Rows swapped in pairs by one turn or mirror: which row each one swaps with:
The rows were stretched afterwards, more along some directions than others.
Madal: [ -9  -2   6  12  -2   1  -2 -11  -7 -10  14  -5  -3 -10 -10  -9 -12]
kapas: [  0  -4  -7 -10  12  18 -15   9  -1   1  -2 -15 -20   8  15 -16   2]
tavo: [ -1  12 -16  10 -21  -4 -13 -15   3   6  -6  11  17   8  -4  11  -1]
vofog: [ 10  13   0  -4  -2  10 -18  11 -15  -1  -7  -4 -12  10  17  -9  -6]
pepur: [ -8  -5 -18  14  12   1   7   6  -9  -5   4  -5  11   2 -12  -6   6]
Popo: [ -2   6  -4 -13   0   4  -8  10 -15  -7  -4 -16 -13  10  14 -17   6]
besum: [ 16  15   5   9   0  -4  14   0  -7   0  12   5  17 -10   0  12   9]
pirin: [  0   4 -21  19   6   4   7  10 -10   0   0  -3  12  -2 -16 -13  12]
lavif: [  1  12  -3  10 -33   0 -16  -9  -7   1  -1  24  17   6  -8  10 -12]
vere: [  2   5 -15  15  -5   2  15   9 -14 -14   3  -1   4  -1 -29 -15  10]
fam: [  0   7  -7  10 -18  -7 -27 -15  -4   7  -2  21  28  11   5  21  -4]
Fudo: [ -2  -2 -13  17   0  -2   4   5 -18  -5   2  -1  22   3 -13  -4  19]
Sukip: [ -2   5 -16   8 -13  -3 -13 -13   9  11   7  20  13  10  10   7  -2]
tulup: [ -1  12   3  -4  -8   5 -22   6 -15 -10 -11 -19   0   4   3  -3   4]
rek: [ -5   1  -8 -12  11 -20  18   7  21 -15   7  -9 -18   3   8   1   6]
Faz: [14  3 10  8 -2 19  9 -5 -2  5 15  7  8 -6 -5  5  8]
gam: [ -4   5  -8   9 -14  -3 -10  -7   1  18  -9  22   4   9  10  15  -5]
peki: [13 11  3 16  9 20 11 -6  0 15 16 10 13 -3  3  9  9]
bomav: [ -9  -7   5   9  -4   3 -12 -12  -2 -13  18  -4  -8  -8  -1  -8 -10]
bure: [  3  19 -12  13 -22  -4 -16 -18   2   7  -3  19  17   5 -10  12  -2]
kiren: [  5  18  -4  13 -25  -3  -8 -13  -2   8  -1  29  13   5 -10   5  -9]
debag: [ -9  -8   6  13  -9   9 -13 -12  -7  -7  17   1 -11 -10  -5 -13  -7]
vugin: [12 12 12  4 -4  3 14  2 -2  1 12  8 15 -8  6  6  8]
pivan: [  1   6   3  -5  -2   8 -16   5 -22  -7 -10 -17 -15   4   8 -18  -5]
Mupel: [ -1   6  -9  13  -7  -1  23  13 -19  -7  -6   1   9   0 -26 -15  11]
Gefo: [ -8  -9   2   9   0   9   0  -9   0 -15  14 -12 -11 -11  -8 -12  -7]
mal: [  3   4 -19  19   8   3  21   9 -15  -1  -1   1  -6  -9 -21 -17   8]
Ket: [ -3  -4   6 -12  -9  13 -14  10 -17 -18  -5 -26  -9   6   1 -17  -5]
Pevuz: [ -6  -1  -8 -12  11 -19  15   6  21 -17  11 -13 -19   1  10  -6   7]
zup: [  4   9 -14  16 -18  -1  -9 -15   2  11  -3  19  24   9  -3  13  -5]
duzi: [  2   5 -18  21   3  -2  23   2 -12  -5   1  -1  13  -8 -31 -11  24]
gidi: [ 19  10  10  16   0  11   8   1 -21   8   6  11  15  -5  -6   2   1]
Tege: [  2   2 -12  20   9  -4   3  -2 -12 -13   3  -1   9  -6 -19 -13   9]
biru: [  6  25 -14  15 -18   0  -2 -10   0  15  -3  22   4   5  -5   4  -9]
lik: [ -3   1   6  -5   1   3 -21  16 -17   3 -14  -9 -11  -1  22  -6  -1]
mif: [  8   5   8  13 -11   6   9   2 -16   4   2  -2  21  -2  -1  18   8]
faf: [ 12   3   8  12  -5  -1  12  -8  -9   2   7   4  23 -12  -7  12  21]
rerik: [ -2   3 -18  21   4  -2  18   4  -9  -1   1  -3  18  -9 -24  -7  20]
giko: [ -6   0 -12  21   2   8   9  13 -18   4   1   0   5  -3 -13  -4  11]
karag: [  9   9   9  10   1   3   7  -7 -16   4  11  11  21  -7  -1  12   3]
kiv: [ -6   3  -9 -13   6 -14  15   7  28 -13  10 -14 -19  -2  11  -9   5]
kiro: [ -6  -1 -12 -14   5 -20  13   7  22 -19  10 -13 -23   2  15 -10   5]
Tes: [  4   8   3  -8   7  19  -8  12  -5  -3  -2 -14 -19   5   8 -16   4]
Gurap: [  7  11 -13   9 -23 -14 -16 -19  12  -4   7  13  22   9  -9  11  -2]

zup pairs with pirin
rek pairs with debag
duzi pairs with bure

